In the rows, 128 means zero.
which system made each run
P, seq 1 (8 x 18)
[[143 145 126 160 131 113 133 111 154 121  70 140 124 165 129 164 177 175]
 [104 132 127 187 118 145 122  93 158 138 102 168  99 106 119 167 147 153]
 [112 124 153 163 117 134 118 112 161 116 121 176 120  66 106 111 103 118]
 [144 115 148 126 148 120 124 142 159  94 101 159 142  98  96  80  96 141]
 [129 107 119 125 179 135 124 132 145 103  80 122 136 143 100 111 112 179]
 [ 83  96 107 145 176 145 120 113 126 122 111 114 122 128 114 150 111 180]
 [ 81  95 124 142 163 132 111 106 117 115 168 130 118 101 117 142  87 142]
 [116 110 139 117 160  98 111 113 124  89 179 121 141 112 119 114  79 115]]
R, seq 2 (8 x 18)
[[130  92 141 135 191  82 132 154 142  67 151 178 153 134  81 116  66 144]
 [161 111  87 136 198  95 116 120 161  69 144 137 130 184  76 161  92 160]
 [115 102  83 135 174  92 108  80 147  61 141  95 142 134 120 201 102 168]
 [123 103 118 143 130  75 109  80 124  65 193 150 119  85 141 196 101 155]
 [152 148 164 143 127  33 111  82 146  60 194 163 138 125 139 156 116 111]
 [180 145 130 132 108  31 140 130 158  51 128 149 171 149 140 181 143 111]
 [200 147 100 148  86  83 122  92 185  64  95 153 124 120 135 195 163 147]
 [140 147 151 158  89  84 106  56 182  67  72 138 141  63 154 159 154 157]]
L, seq 3 (8 x 18)
[[122 133 167 136 131 104 153 183 107 145 152 171 147 155 119 102 122  95]
 [136 136  92 137 147 150 145 164 148 152  95 113 139 193  98 139 135 106]
 [127 126  85 112 113 170 121 107 142 134  80  71 128 103 141 142 141 141]
 [116 113 142 113 102 149 112 105  93 137 151 132  97  60 160 115 129 158]
 [105 130 180 132 143 114 128 144  98 150 184 159 125 129 126  85 107 103]
 [120 126 115 132 144 118 157 188 130 137 125 127 165 182 106 134 116  84]
 [149 124  62 111 132 168 132 135 139 136  98  79 122 155 120 159 140 137]
 [123 129 123 101 107 152 103  80 109 133 128  77 111  81 168 123 140 150]]
Y, seq 4 (8 x 18)
[[117 156 155 132 112 110 131 109 131 137  85  98 151 136 163 129 170 126]
 [130 129 133 162  89 134 143 145 128 147 118 186 110 110 131 153 154 135]
 [130 151 150 148 128 138 114 109 169 135 132 144 124 114 101  85 105  82]
 [127 114 134 101 112 131 145 170 125 117  77 111 168  94 138 100 122 121]
 [153 120 125 125 142 172 124 135 119 156 115 153  86 134 110  97 136 180]
 [ 65 137 156 136 152 148 113  99 121 157 121  87 135 124 137  98 122 119]
 [ 94  86 108 127 118 141 154 182  90 140 139 146 136 101 131 157 111 129]
 [148 128 106 120 162 157 107 115 137 136 183 127  92 152  90 105  92 115]]
F, seq 5 (8 x 18)
[[102  94 182 145 166  61 150 177  73 111 178 206 140 147 127 129 116 166]
 [149 144 104 165 201 112 115 118 186 106 170 149 120 213  50 139  81  90]
 [125 104  47 105 133 123 120 103 163  69  94  41 174 113 133 194 103 119]
 [182 108  98  97  74 132 112  97  84 111 174 141  66  67 177 175 157 194]
 [125 185 234 142 128  50 103  60 112 123 180 144 123 149 173  95 164 125]
 [127 122 150 160 142  35 175 201 145  77  99 185 200 175 109 164 127 106]
 [222 146  48 151 126 162 114 111 222 100 104 157  87 160  60 159 120 118]
 [125 144 120 108  96 133  90  35 164  90  50  38 149  53 179 134 153 154]]
L, seq 6 (8 x 18)
[[130  86  87 114 175 150 105 103 115 102 152 115  95 119 112 147  98 197]
 [ 96 114 161 108 172  82 103  86 109  84 175  89 150 113 144 112  91 140]
 [123 102 124 132 143  59 148 155  93  89 179 156 150 156 137 188 121 139]
 [164 153  97 139 162  97 114  91 153 109 172 113 115 213 108 171 131 117]
 [151 154 119 119  91  74 122  87 157  74 108  82 164 117 167 176 156 107]
 [186 143 133 145  76 100 122  97 123 116 152 185  81 115 156 173 177 165]
 [148 191 201 162 121  92 107  74 168 132 140 158 117 147 128  87 151  93]
 [142 143 150 169  82  92 162 170 170 110  57 184 169 114 127 147 156  99]]
V, seq 7 (8 x 18)
[[130 138 120 127 168 127 126 124 140 128  94  95 141 183 117 123 140 146]
 [ 98 111 105 149 131 147 131 117 117 142 108 120 115 126 138 173 148 167]
 [108 126 139 144 113 136 113 101 129 131 160 144 108  82 134 130 113 116]
 [135 123 149 110 121  93 134 146 122 103 151 129 156 111 134 106 105  96]
 [170 128 113 118 145 122 135 152 134 119 126 140 125 171 106 124 130 139]
 [120 143 117 140 148 140 118  95 142 136 107  96 121 159 127 140 147 145]
 [ 98 115 130 140 109 124 132 121 108 131 124 128 130 100 155 161 142 146]
 [139 131 143 140 112 123 120 123 133 126 163 168 109  99 121 119 114 112]]
F, seq 8 (8 x 18)
[[136 146  88 135  76 163 100  64 172 122 119  89 112  65 142 158 130  91]
 [138 121 177  87  70 102 132 130  87 109 127 131 142  41 188  95 143 144]
 [164 149 196 131 148 103 134 151 111 140 143 194 107 172 115  67 147 156]
 [ 99 144 130 168 186 120 135 133 180 129  68 115 163 199  84 129 126 116]
 [118  89  46 146 114 179 134 140 158 121  81 124 121  86 107 189 115 143]
 [132 135 137 113 101 169  87  62 123 140 161 117  78  49 150  98 121 143]
 [ 85 118 212 106 145  76 133 140  74 115 141 128 166 103 166  75 120 147]
 [143 112 126 146 183 114 149 186 122 129 155 191 118 201  76 127 109 142]]
Y, seq 9 (8 x 18)
[[115 139 130 110 126 143 108 106 137 128 153  89 134 100 130  97  99  83]
 [142 104 129  87 112 115 147 172  83 120 137 123 144 111 153 121 128 145]
 [145 142 134 132 163 140 120 119 118 156 160 137  93 187 112 111 137 144]
 [ 83 139 124 133 127 122 136 127 120 144 117  79 160 148 150 151 140  92]
 [159 114  88 128  87 144 144 156 117 136 150 159 104 114 129 171 137 127]
 [157 163 148 117 127 126 100  84 147 128 166 112 110 134 127  88 120  96]
 [122 128 153 103 101  91 154 164  96 121 103 110 173 124 168 126 154 121]
 [164 141 121 154 127 150 136 144 132 161 138 183  82 171 105 134 153 145]]
P, seq 10 (8 x 18)
[[143 116 189  68 140 149 117 147  89 136 127 123 122  80 137   5 109 163]
 [ 89 109 158 112 197 121 162 200  81 156 106 119 165 204 114  85 125 149]
 [ 96 100  47 145 168 164 149 172 120 155 145 104 128 200  90 196 107 111]
 [108 117  58 106 108 178 105  88 132 138 168  53 115  91 135 161  97  81]
 [138 119 153  62  85 116 114 114  67 119 182  84 132  59 190  94 122 122]
 [159 152 190  90 139  82 137 153  65 147 186 133 128 191 157  80 154 129]
 [124 164 124 148 134  92 157 159 128 153 127 114 158 237 129 167 165  74]
 [160 144  55 145  63 144 140 129 152 139 124 117 117 138 138 219 163  85]]
R, seq 11 (8 x 18)
[[137 158 180 133 108  84 137 144 129 128 153 153 151 137 134  97 128  68]
 [181 142 106 111 107 119 153 175 147 122  89 127 152 163 120 130 148 107]
 [156 140  94 124 113 167 118 100 153 134  73  99 106 125 133 139 162 164]
 [ 77 117 155 141 118 145 116  97 118 140  98 122 123  68 155 120 139 160]
 [102 120 172 154 125 126 135 154 118 145 147 190 123 102 115  98 112 115]
 [143 142 134 136 156 130 136 155 160 131 119 139 145 171  84  89 106  90]
 [139 107  75 104 153 157 135 153 137 116  86  84 144 145 109 135 117 145]
 [117 104 103 123 147 168 106  94 111 135 139 113  85 105 132 138 122 186]]
V, seq 12 (8 x 18)
[[ 86 132 134 167 153 153 129 119 148 152  87 131 125 142 109 129 134 140]
 [ 93 104 109 137 114 155 132 137 135 131 103 123 138  77 127 141 112 121]
 [145 113 122  99 119 151 118 133 122 121 147 128 113  82 125  95 102 127]
 [128 126 150  98 160 122 121 131 108 126 144 103 136 142 129  82 112 134]
 [105 112 119 134 166 130 141 152 105 144 137 126 129 173 119 142 127 147]
 [105 125  98 151 141 151 122 114 135 146 151 118 110 142 112 160 115 112]
 [124 125 110 113 105 124 129 126 118 122 155  99 139 108 149 152 123 101]
 [168 133 128 107 107 114 130 137 105 129 169 139 112 136 142 128 139 127]]

runs to name
seq 13 (2 x 18)
[[174 122  66 117 149 127 141 168 166  99 124 119 149 175  78 149  98  90]
 [169 137  66  98 109 161 108  86 143 121 108  59 108 124 146 158 149 146]]
 -> F
seq 14 (2 x 18)
[[133 133 134 151 171 105 117 118 156 107 162 149 129 163  87 121  95 106]
 [133 120 103 127 138  98 126 116 163  73 103  96 165 124 124 158 112 120]]
 -> P
seq 15 (2 x 18)
[[126 115  84 144 121 175 154 190 131 169 139 154 118 150  89 142 110  81]
 [156 138  89  87 117 184 112 117 144 145 134  64 118 117 122  93 108  84]]
 -> Y
seq 16 (2 x 18)
[[127 159 124 153 107 101 125  93 137 129 138 116 127 156 151 181 166 112]
 [148 151 141 151  73 104 127 104 140 121 141 159 116 102 153 160 157 109]]
 -> P
seq 17 (2 x 18)
[[164 138 145 103 106 144 114 116  90 156 193 143  78 121 147  96 137 132]
 [109 157 182 117 122 101 143 151 105 154 139 113 163 155 150  87 140  73]]
 -> L
seq 18 (2 x 18)
[[124 140 101 167 105  63 140 110 139  96 160 139 143 164 148 243 154 105]
 [198 158 109 139  60  79 125 104 174  80 163 159 125 108 139 179 141  73]]
 -> F
seq 19 (2 x 18)
[[193 144 110 128 105 128 146 152 137 133  91 157 111 171 126 147 179 159]
 [129 179 154 158 109 144 107  67 167 154  97 118 108 133 136 113 166 116]]
 -> Y
seq 20 (2 x 18)
[[118 140 138 160 132 183 129 145 133 193 146 174  86 146  90  91 123 102]
 [ 85 134 121 111 123 152 141 154 138 150  94  62 180 124 129 102 111  58]]
 -> V
seq 21 (2 x 18)
[[111  97 137  78 150 109 129 135  62 117 148  84 141 127 166 124 128 181]
 [111 120 138 156 169 124 121 125  96 152 204 175  83 174 106 141 116 148]]
 -> V
seq 22 (2 x 18)
[[ 94 103 122 113 118 151 148 168  90 152 103 113 143 108 149 133 138 143]
 [135 138 128 143 126 172 117 120 121 173 158 155  79 135 112 107 132 126]]
 -> R
seq 23 (2 x 18)
[[147 128 140 137 101 149 146 168 115 162 125 181 103 124 125 112 148 135]
 [113 154 150 133 136 160 119 120 144 165 122 112 127 140 112  73 120  87]]
 -> Y
seq 24 (2 x 18)
[[ 19 114 174 183 121 115 129 107 127 137 113 140 157  60 148 141 113 110]
 [168  95 124 129 128 116 134 171 130  95 189 216 108  93  85 116  73 120]]
 -> P
seq 25 (2 x 18)
[[150 128 165 106 121 107 124 126 128 101  97 133 138  98 145  87 137 160]
 [108 128 165 152 156 124 132 130 122 142 100 159 121 147 119 108 143 171]]
 -> Y
seq 26 (2 x 18)
[[137 151  97 150 164  77 135 123 168  96 124 101 164 221 105 184 131  94]
 [162 127  59 145  92 124 131 105 147 109 103 117 110 137 145 232 172 161]]
 -> V
seq 27 (2 x 18)
[[142 130 168 119 148 136 125 143 122 138 126 154 117 128 111  60 117 144]
 [ 90 117 147 138 161 128 146 160 126 135  83 122 160 150 116 108 125 138]]
 -> L
seq 28 (2 x 18)
[[ 89 132 173 150  82  90 143 135 116 124 132 151 157  79 163 143 137  91]
 [168 135 111 156 120 145 140 161 141 150 159 195  89 161  90 136 128 109]]
 -> L
seq 29 (2 x 18)
[[137 134 140  86 100 150 135 140  81 160 112  95 121 118 171  97 167 153]
 [109 148 160 141 114 153 137 135  91 193 125 142 100 149 149 109 173 139]]
 -> R
seq 30 (2 x 18)
[[105 140 218 160 116 122 119  97  99 160 121 193  89  89 156  91 170 192]
 [ 43 131 193 192 160 116 144 155 144 153 128 182 162 135  93  96  97  78]]
 -> Y
seq 31 (2 x 18)
[[150 124 110 132 164 121 116 114  85 146 224 156  67 192 118 161 130 167]
 [ 91 156 128 132 144  79 123  95 130 117 171  63 168 183 147 169 126  58]]
 -> Y
seq 32 (2 x 18)
[[196 160 137 121 121  91 121 107 157  93  95 128 129 164 135 130 169 156]
 [131 157 163 161 110 102 120  82 151 119  77 144 124 127 151 145 181 169]]
 -> L
